(in the rows, 128 means zero)
A state moves one step at a time under one of 8 hidden systems, and each row is a state written as 22 numbers. Each run below is a few steps of one system.
path 1, Q (11 x 22):
[[124 111 145 129 124 135 165 106 106 145 167 146 145 107 153 115  74 127
   72 138 149 145]
 [140 172 121 117 155 149 142 115 154 138 149 127 107 148 120  96  78  86
   81 124 153 131]
 [165 140 130 120 150 136 147 131 166  95  82 122  71 142 158  93 109 115
  126  99 139 132]
 [165 113 103 151 132 158 112 113 134 100 106 142 105 162 141 109 167 156
  150  84 128 159]
 [102  93 108 140 149 141  89 120 127 119 154 130 108 164 143 131 166 180
  179 124 135 103]
 [126  96 119 108 127 103 108 154 119 118 170 104 125 147 120 176 162 169
  127 179 147 101]
 [139 142 125  94  83  85  89 145 131 150 125  91 146 127  76 171 136 121
  132 173 137 113]
 [117 110 169 114  65  99 139 126 137 141  75 113 168  93  88 139 102 108
  152 149 113 130]
 [110 104 160 134 107 125 173 107 135 159 130 159 198  86 108 113 111 105
  131 104 113 174]
 [ 97 142 144 132 162 115 167  91 124 166 169 161 147  93 162  80  84 118
  100 100 138 145]
 [152 160 123 129 176 144 154 103 117 113 142 156  99 138 175  88  68 117
   53 129 159 132]]
path 2, P:
[[122  86 147 134  93 150 120 100 127 173  98  96  97 102 145 101  77 155
  126 113 184 109]
 [126  89 129 153 157 166 155 126 173 117 130 109 119 180  50 116 105 133
  108 111 132 129]
 [142 138 104 107 163  66 131 123 192 113 158 144 106 154 137 104 134 122
  153  94 102 155]
 [160 130 133 120  65  94 116  82  97 104 126 147 136 140 170 104 135 175
  141 140 138 156]
 [107 119 138 110 107 185  89  97 126 144 125 142 165 148 109 137 122 123
  159 170 186 106]
 [106  74 142 104 156 137 151 167 181 155 138  81  97 114 115 143 130 132
  146 119 169 102]
 [163 136 118 132 126  68 150 132 143 143 140  87 119 135  71 114 133 152
   90  92 115 159]
 [133 149 130 128 117  63 106  76 134 108  97 175 159 139 115  99  83 127
  137 136  95 136]
 [120  73 151 113  90 164 145 110 133 103 137 173 156 127 178 139  97 116
  148 160 141 144]
 [108 140 132 107 123 193 156 137 137 168 201  94 117 132 136 114 144 115
  126 122 178 135]
 [141 165 133 126 184 103 142 127 138 138 102  91  86 129 109  84 141 163
  111  99 171 106]]
path 3, T, 11 rows:
[[120 149 156 119  69 128 125 106 139 151  64 120 112  93 143  95  34  77
  125 129 122 114]
 [115  89 173 154 123 205 224 136 132  91 124 149 140 116 145 102 115 107
  121  98 104 165]
 [108 161  96 134 203 135 135 107 152 161 200 163 133 137 149  85 167 126
  144  62 132 163]
 [141 153 104 142 175 100  89 102  76 113 134 133  71 145 187 101 126 202
   95 135 166  91]
 [166 116  86 140 104 202  53 130 109  92 108 133 103 193 116 175 110 116
  104 176 139 109]
 [117  97 119  99  87 149 119 183 204 118 121  60  68 155 106 153 141  98
  196 123 100 109]
 [151 111 153 123  96  69 178 156 133 119 117  76 147 116  73 132 220 185
  162  99 112 166]
 [106 126 134 130 126  46  76  79  96 171 102 175 225  96  79 140 144 167
  157 139 126 131]
 [ 78  78 156 119 110 104 125 129  94 150 140 156 164  69 165 170  34 112
   92 197 125  85]
 [127 168 147 100 113 172 203 157 145 139 193 114 143 120 117 132  69  34
   55 158 122 155]
 [152 219 152 103 177 122 192 113 179 119  93 131  99 123 139  38 121  86
  126  70 150 156]]
path 4, B (11 x 22):
[[139 122 112 143 136 124 146 176 126 114 137 110 110 124 121 154 155 118
  120 104  66 145]
 [116 181 119 141 116 112 111 128  94 130 121 133 143 122 121 122 169 131
  152 115  80 132]
 [106 133 142 132 130 146 115 136  80 114 101 152 157 107 144 153 147 135
  142 159 121 103]
 [111 120 120 127 132 169 118 161 111 158 154 116 138 110 122 170 126 103
  108 144 131 114]
 [111 157 135 127 139 115 153 158 134 143 132  92 108 112 105 122 111 104
  109 119 100 112]
 [151 151 128 140 143 106 143 136 121 107  88 151 143 113 119 128 129 111
  112 111  86 150]
 [121 131 111 143 121 149 101 117 102 129 117 170 139 113 171 134 128 114
  148 116  96 140]
 [ 99 135 133 139 129 184 139 139  98 120 159 125 112 135 159 126 135 132
  128 142 127 106]
 [130 163 117 119 179 144 133 159 132 132 145 104 113 138 106 137 158 122
  108 130 148 111]
 [149 141 113 129 143  90 103 153 128 132  79 110 103 109 119 143 135 134
  125 115 112 115]
 [133 101 122 157  87 131 108 128 107 111  97 137 136 135 112 147 121 134
  136 128  74 133]]
path 5, K (11 x 22):
[[170 174 117 137  84 148  90  89  52 115 130 162 188 151 114 143 162 147
   98 171 147 156]
 [ 80 127 133 102 136 173  78 139 164 151  99 118  98 122 150 136  89  88
  183 152 157  62]
 [136  86 151 140 138 151 210 193 129 118 144  75 107 110 100 155 136 128
   75 117 116 139]
 [144 199 100 139 143  77 108  97 145 158 127 141 154 138  73  92 143 112
  128  76  90 167]
 [126  96 142 131 139  87 114 105 103  86  73 181 118 102 211 119 104 168
  152 138 120 106]
 [131 110 106 137  80 218 104 134  85 129 181 140 152 150 140 175 134 114
  109 166 132 144]
 [ 77 181 140  93 139 137 144 154 171 156 165  63  84 140 109 101 131  98
  161 124 139  87]
 [179 134 149 125 175  78 175 157 125 101  71 117 135 106  93 131 162 160
   92 119 143 142]
 [154 113  83 158 112 118  47  87 118 159  78 177 156 120 119 138 101 119
  131  93 103 157]
 [ 65  74 145 150  95 155 144 125 114  99 160 136  97 134 186 121  81 139
  155 145  80  94]
 [121 178 134  95 133 147 173 156 125 112 216 115 159 154 105 142 187 108
  119 164 133 147]]
path 6, P (11 x 22):
[[128 131 141 141 163 178 167 144 147  95 125 101  96 166 105 100 166 145
  138 106 141 122]
 [163 148  86 126 176  89  87 121 143 134 120 150 123 138 129 125 173 145
  143  90 133 152]
 [130  93 113 143  83  95  70 102  98 122 108 135 118 135 149 140 113 177
  151 142 111 113]
 [106  97 135 113  94 158 116 143 138 112 154 117 152 164  87 172 132 120
  149 184 125 105]
 [111 150 146  76 131  91 158 174 168 152 155  87 131 101 114 143 161 104
  155 135 138 122]
 [152 149 157 129 107  69 158 117 100 155  90 116 157  78 106 110 127 149
   99 113 133 150]
 [110 110 139 155 139 135 122  87 117 142  98 182 179 113 106 119  51 105
   96 131 114 131]
 [104  84 136 129 149 170 176 137 158 108 178 149 105 135 178 121  71  97
  109 126 114 132]
 [159 190 116 116 136 159 168 130 125 114 184 107  84 156 160  85 155 124
   98 109 149 157]
 [165 189 111 129 152 133  81  96 112 119  60 138  96 144 148  89 156 150
  145 106 169 117]
 [143  46 105 157 123 168  63 122 129 119  66 146 119 141 129 162 131 157
  164 113 133 118]]
path 7, H (11 x 22):
[[123  98 141  90 117 101 144 131 141 151 162 125 149 101 149 144 146 142
  142 141 169 140]
 [139 125 140 118 113  94 127 100 121 160 132 113 140 119 102 114  89 146
   90 142 166 125]
 [133 112 140 123 141 121 133 109 168 112  96 151 133 142 106 116  63 102
  115 137 133 123]
 [143 112 131 119 112 143 158 122 161 111 144 153 130 132 157 114 106  98
  130 105 110 172]
 [123 159 136 126 118 142 146  96 115 135 162 136 133 137 155  81 150 145
  143 106 143 152]
 [127 124 129 126 167 147 114 104 118 125 120 145 125 140 143 113 145 163
  133 134 188 109]
 [142  79 102 127 139 147  92 130 150 139 130 114  96 148 129 147 107 143
  120 127 161 116]
 [132 104 122 123  94 113 127 134 164 116 140  87  91 166  97 125 114 138
  144 125 106 125]
 [143 139 141 107 102  86 139 125 147  98 118 129 154 146  96 129 164 139
  164 140 111 148]
 [128 122 139 106 102 101 109 110 116 147 115 160 185  96 136 145 142 133
  154 144 143 145]
 [ 98  99 150 125 111 137 134 114 109 160 145 134 159  99 128 138  81 127
  105 155 151 113]]
path 8, Y (11 x 22):
[[ 97 127 110 152 142 133 110 167 154 165 117  50  73 142  51 128 142 139
  148  85  93  89]
 [131 117 135 140 141  38 141 160 136  72  90 125 136 133  85 152 165 158
  155 132  43 119]
 [131 154 107 114  65  79  78 122  94 136 143 171 194 107 138 173 143 100
  149 157  62 160]
 [ 60 145 172 117  68 161 147 124  77 154 160 125 160  86 156 131  92 102
  132 181 121  96]
 [119 163 173 110 174 164 201 167 125 152 123 109 154  84  95 130 123  85
   73 141 173 122]
 [159 162 118 126 186  85 142 134 158 163  76 127  94  82 139  94  91  96
   85  61 129 144]
 [172 117 102 180 127 133 127 112  97  78  83 169  79 135 189 104  84 137
   91  87  65 153]
 [124 148  82 148 142 223  97 128 115  87 182 168 106 188 174 135 154 102
  144 127  95 138]
 [ 94 155 122 101 154 165 114 163 124 132 180  82  78 144 170 132 215 158
  189 139 171  81]
 [141 132 126 129 136 106  83 157  99 155  72  66 120 119  63 161 207 194
  146 133 171  90]
 [110  70 116 150 108  77  65 140 148 143  54 119 153 121  43 177  98 129
  156 133  67  96]]
path 9, T, 11 rows:
[[129 181 144 136  99 140 149 113 127 188 101  77  97  95 111  65 106 117
  118  69 144 137]
 [117  93 150 184 184 155 164 101 111  85  77 173 141 139 111  93 113 165
  118  98 110 125]
 [125 104  69 137 173 129  85 125 141 131 186 185 127 141 182 157 121 111
  127 108  94 149]
 [124 176 115 112  97 118 116 141 100 117 188  78  61 154 176 117 135 151
  120 157 123  97]
 [164 169 137 107 121 172 114 142 126  89  80 106 131 168  81 143 180 126
  141 167 170 113]
 [135  78 122 120 126 128  87 147 169 164  55 112 124  98 105 158 143 122
  180  91 143 125]
 [102  58 139 169  90  94 153 139 102 151 144 100 142  98  96 143 119 174
  116 104  72 138]
 [ 92 156 133 118 145  70 140 113 122 116 183 165 191 142  85 134 119 119
  121 168  81 128]
 [140 178 145  70 135  82 135 132 124 120 123 156 140  87 195 136 106  92
  113 175 156 122]
 [156 162 147 127  86 206 147 120  95 154  94 121 127  97 154 108  99  91
   89 119 171 150]
 [ 95 112 137 165 176 206 158 121 158 139 107 127 102 140 107  80 106 110
  141  65 129 121]]
path 10, Q (11 x 22):
[[120  81 119 112 145 152  96 108 158 158 135 142 123 128 157 129 116 140
  157 122 188 121]
 [138  78 128 129 105 129 143 128 135 136 168  86  97 147 118 128 108 169
  100 132 157 127]
 [143 146 124 106 135  84 116 116 172 122 135 110 131 174  64 118 121 133
  127 143 140 125]
 [149 107 143  95 101  80 116 113 162 110  85 144 133 122 147 128 113 130
  166 140 137 136]
 [137  93 138 129  68 160 131  95 117 143 140 143 159 127 136 122 128 141
  140 121 146 167]
 [ 85 114 145 121 145 147 146 109 146 161 173 118 136 134 110 103 112 139
  137 124 165 112]
 [151 120 135 107 166  88 156 133 150 129 135 121 116 121 126 124 103 141
   82 135 164 129]
 [175 145 105 124 110 105  95  98 145 127 102 137 114 150 123 112  89 117
  108 118 130 149]
 [124 101 137 131  97 161 129 107 155  96 108 140 111 159 145 105 106 124
  169 123 120 130]
 [124 104 133 117 138 156 155 133 147 122 170 128 134 142 136 124 178 147
  155 115 155 150]
 [126 136 119 113 154  92 104 120 117 157 150 106 115 124 130 122 150 175
  127 128 173 108]]
path 11, H, 11 rows:
[[127  43 123 137 141 194 125 121 178 180 127 111 118 132  96 134  75 117
  107  96 184 134]
 [115  87 129 139 136  81 173 119 195 118 166  97  78 163 105  81  93 152
  135  80  89 138]
 [176 161 115 113 128  55 125  88 137  65 139 170 144 179 134 102 160 162
  140 137 111 167]
 [139 145 118  92  79 148  54  86 113 131 111 174 164 132 176 142 141 120
  179 172 177 131]
 [ 91  66 166 113  78 209 146 136 127 161 151  89 134 119 123 147 109 131
  139 162 191 102]
 [120  99 145 117 170  98 183 150 191 163 162  70 124 132  46 117 122 139
  101 100 155 132]
 [170 127 123 122 149   4 128  99 164 108  81 156 122 122 127  95  96 151
  120  98  99 152]
 [156 128 116 139  68 133  86  67  96  89 110 211 168 150 172 128  82 112
  127 157  94 162]
 [ 74 138 143 103 100 231 142 121 134 140 199 141 148 146 160 123 124  80
  163 158 156 122]
 [122 131 162  95 171 145 201 162 149 157 168  64  99 108 132 104 176 155
  118 111 215 124]
 [188 120 104 148 175  65  97 100 138 151  61 112  99 129  89 100 120 186
   86  76 169 137]]
path 12, X:
[[148 118 132 118  80 141 102 114 150 151  68 133 144 104 130 124 146 113
  185  92 137 157]
 [ 85  63 153 166 118 163 165 118 109 146 141 121 141 113 119 112 138 176
  150  94 120 129]
 [104 126 109 135 200 107 135 126 130 139 202 146 147 148 100 134 123 142
   89 137 131 121]
 [154 163 114  86 133  53 100 126 133 118 130 128 101 127 162 134  88 122
   98 169 139 107]
 [177 139 138 115  46 160 116 117 121  98  67 127 123 139 136 130 105 102
  131 149 134 149]
 [103  96 147 132 112 195 151 130 170 140 115 124 140 132 105 112 150 104
  189  85 126 150]
 [101 106 136 143 189 111 177 137 126 148 173 119 127 108 128 110 171 179
  126  84 139 134]
 [142 154  94 141 169  75  80 100  84 141 153 152 133 136 131 131 108 165
   72 144 133 115]
 [139 116 120 109  88 124  76 120 135  97  96 140 108 150 151 152  60 104
  128 188 118  94]
 [148 111 146 100  68 186 164 165 170 101 122  97 120 144 115 148 147  85
  157 139 126 155]
 [118 158 145 122 145 124 169 131 152 165 136  98 146 112  87  90 196 141
  164  68 142 156]]
path 13, K (11 x 22):
[[137 140 134 155 146 134 129 131 104 121  64 120 100 108 141 105 136 153
  131  94 121 114]
 [119 109 100 167 156 161 100 134  99 118 126 156 138 143 120 153 140 139
  127 117  90 124]
 [ 97 141 106 122 125 104 107 152 125 130 175 110 103 135 149 143 140 128
  149 136  85 105]
 [144 168 142 105 100  94 137 152 103 105 121 100 131 125 116 144 162 139
  127 164 120 119]
 [138 142 136 115 109 132  98 131 127 143  63 132 161 105 101 150 135 102
  151 139 134 125]
 [ 93  84 146 149 123 148 146 143 120 148 104 130 136  82 131 140  94 114
  128 112 101 120]
 [106 150 130 143 145 127 165 129 108 134 180 145 155 120 120 118 114 111
   94 122  86 144]
 [140 192 122 101 158  95 125 118 121 119 138 156 125 121 172 107 123 110
  114 141 133 129]
 [169 140 121 123 118 172 112 131 101 109  88 132 101 124 174 136 124 123
  104 140 163 128]
 [121 124 114 152 127 208 116 143 136 135 116 104  94 152 112 124 134 112
  143  99 123 119]
 [104 121 123 146 175 113 151 160 143 121 145 105 101 136 107 120 169 154
  151  89  93 117]]
path 14, X:
[[ 81 107 130 164 171 172 156 142 140 158 156  97  95 134  92 107  82 121
   95  97 113 101]
 [157 156 109 126 207  75 150 155 151  80 135 141  95 151 131 123 124 124
   87 122  96 130]
 [174 178  92 115  87  93  71 114 103 110 102 153 116 129 185 132 145 120
  145 130  98 151]
 [ 97 117 147 137  60 206 106 118  96 119 105 123 129 137 148 128 148 136
  194 144 127 106]
 [ 89  96 140 126 175 192 151 172 146 152 161  97 142 130  78 159 178 131
  144 127 162 108]
 [136 142 114 124 184  38 127 154 134 168 139  89 118 101  86 140 138 155
   86 110 128 116]
 [159 139 123 145  90  50  97  98  92 101  74 158 148 125 116 132  74 139
   93 155  75 131]
 [110 106 143 117  62 168 128 120 140  98 126 177 169 131 154 150  92  67
  167 161  83 148]
 [ 93 146 164  94 122 186 205 157 146 148 191 100 129 104 156 108 163  96
  153 117 155 144]
 [140 193 131 135 206 126 148 117  99 172 120 114 119 103 115  79 153 155
   80  87 190 125]
 [151 102  91 170 174 109  60 103 108 129  49 167  97 120 149 129  66 146
   93 107 122 102]]
path 15, B (11 x 22):
[[108  49 142 128 162  97 147 149 147 151 129 138 165  86 101 168 115 137
  118 126 129 128]
 [123 137 120 130 100  69 135 112 119 163 183 130 145 110 126 122  78 119
   86 125  88 153]
 [130 185 152 103 111 117 152 100 130  94 116 165 148 135 147  96  84  84
  120 157 116 136]
 [157 128 131 102 139 191 142 130 145 120 107 164 130 110 189 128 129  86
  133 117 170 159]
 [130 120 114 152 145 191 132 123 122 158 134 100  74 123 162  92 127 145
  118  74 162 129]
 [129 122 110 164 192 125 122 122 132  98 126 119  83 180  98 100 131 177
  110 107 122 101]
 [151 116  85 119 155  72  75 143 150  91 134 137 110 169 123 163 156 153
  149 142  98 120]
 [138 129 126 104  45 106  93 138 112 114 129  96 126 143 130 158 163 148
  174 167 112 124]
 [107 122 169 111  72 159 141 133 118 143 112  96 177 123  67 144 165 133
  168 160 152 123]
 [ 91  91 162 121 149 108 158 139 139 185 124 122 183  70  83 143 124 127
  128 120 151 126]
 [119 114 137 141 138  71 154 112 113 166 145 148 156  81 124 121  55 121
   61 119 104 144]]
path 16, Y:
[[ 83 148 159 103  88 147 138 115 122 156 183  90 155 149  77 119 123 132
  135 177 165  98]
 [132 129 176  85 158  81 167 136 165 135  84 115 160  97  86 123 122 123
  123 148 183 118]
 [176  97 127 133 107  85 131 107 146 158  78 151 148  84 129 119  73 113
   91  88 124 181]
 [120 105 127 166 110 156 154  85 122 103 153 172 125 148 156  89  54 115
   98 107  81 156]
 [129 155 121 112 174 173 163 124 135  93 202 162 120 165 180 108 143 114
  114 141 152 145]
 [158 172 109  96 154 141  97 123 123 150 136 105  81 134 173 107 173 157
  134 118 214 118]
 [153  88 118 157 128 155  75 119 120 126  46  99  85 145 104 130 134 181
  140 112 168  93]
 [120  41 102 152 127 144 104 152 177 109 116 121 126 170  66 171 129 132
  165 113  78 126]
 [103 112 126 107  92  59 146 142 158 120 208 108 145 150 107 141 167 148
  177 136  71 144]
 [121 181 159  96  79  56 126  96  80 135 150 137 200 116 113 126 158 158
  139 186 142 129]
 [113 126 165 103 106 138 109 103 110 169  81 159 194  77 121 145  64  95
  110 182 182 107]]

Which system made each of these runs?
path 17 (2 x 22):
[[111 128 131 135 180 188 113 152  98 118  87 137 116 111 163 144 177 145
  155 127 162  91]
 [131 107  84 157 158 162  86 168 114 169 136  96 104 123 100 173 145 133
  103 103 122 116]]
  T
path 18:
[[159 145 132 146  83 120 146 128  58 129 143 144 187 105 115 153 140 128
   71 142  97 173]
 [ 70 175 139 120 150 147 114 119 110 149 128 156 145 104 147 118  81  79
  132 153 114  87]]
  P
path 19 (2 x 22):
[[106 191 140 106 127  80 117 124 129 143  97 136 141  95 135 110 132 101
  166 123 100 115]
 [138 112 155 144 111 156 152 119  77 111  88 169 158  86 171 131 116 131
  109 132 125 144]]
  Q
path 20, 2 rows:
[[ 87  92 186 123 100 161 167 111  84 139 115 158 162  64 200 116 107 141
  145 144 162 121]
 [104 157 128 133 168 203 146 121 100 175 192 136 164 128 103 131 106  96
   62 146 174 124]]
  K
path 21 (2 x 22):
[[118 133 132 144 106  66 118 122  67 138 121 136 132  82 166 128 118 164
  117 129  90 121]
 [120 148 127 141 116 167 113 112  86 117 136 167 177 141 109 145  97  98
   93 172 108 126]]
  Q
path 22, 2 rows:
[[140 122 121 139 192  97 100 125 105 119  78 162 137 106 137 140 129 154
  108 128 141 108]
 [143  79  93 144 106 143  86 137 122 131 131 142 116 133 138 172  80 112
   99 140  98 130]]
  P
path 23:
[[109 198 132 122 109 133 139 137  98 145 150  92  98 113 156  95 165 131
  145 109 116 121]
 [126 154 139 145 164 143 113 133  81 118  66 140 141 108 120 133 160 150
  129 133 139 101]]
  Y
path 24 (2 x 22):
[[144  45  99 113 138  92 101 121 155 125 164 147  89 131 206 149  84 161
  119 131 153 132]
 [156 154 113 113  60 136 123 104 139 113 186  83  88 200 112 100 112 141
  111 149 138 140]]
  B
path 25, 2 rows:
[[138 140 142 121 151  73 160 155 177 139  79 112 142 102  67 124 123  95
  128  94  93 143]
 [140 129 130 146 112  72 133  91 115 120  96 184 156  94 168  97 114 135
  140  87  71 173]]
  Q
path 26 (2 x 22):
[[131 161 109 128  98 114  91 116  88 131 151 137 152 141 122 143 141 135
  124 154 107 132]
 [104 142 149 101 121 135 119 145 129 120 106 117 126 120 133 145 120 109
  151 169 138  87]]
  T
path 27 (2 x 22):
[[164 107 133 135  72 175 163 156  88 115 157  77 105 142 120 152 119 141
   58 157 142 141]
 [115 197 126 111 160 134 120 116 187 132 116 116 122 172  65  85 132  88
  161 111 132 118]]
  Y
path 28:
[[159 118 145 114 102 120 173 113 116  88 152 161 150 134 161 127  95 122
   84 161 129 163]
 [129 188 122 103 127 161 119  95 145 160 148 145 144 135 132  91 117  84
  132 119 167 148]]
  H
path 29, 2 rows:
[[104 115 126 110 126 111 156 157 169 105 183 157 161 135 126 159 107  64
  137 147  50 148]
 [126 215 151  84  93 102 169 134 108 135 165 117 128  92 185  95 162 106
  144 128 124 153]]
  Q
path 30:
[[ 97 155 148 121 129  84 129 116 108 101 137 138 158 148  95 126 130 145
  137 180 106  97]
 [145 127 132  83 117 113 117 151 134 129 124 147 170 101 136 180 134  92
  127 172 146 138]]
  B
path 31, 2 rows:
[[114 120 159 119  70 183 177  77 144 123 184 133 144 166 126  76  79 112
  122 144 157 157]
 [124 156 152  91 184 159 171 106 180 131 146 127 111 145 147  67 140 124
  146 109 212 128]]
  P
path 32 (2 x 22):
[[146  96 146 114 154 138 175 140 165  91 123 139 116 138 141 123 111 121
  115 129 143 141]
 [162 144 103 122 126 125 122 108 145 142 149 133 120 139 141 103 145 132
  125  91 141 172]]
  Y
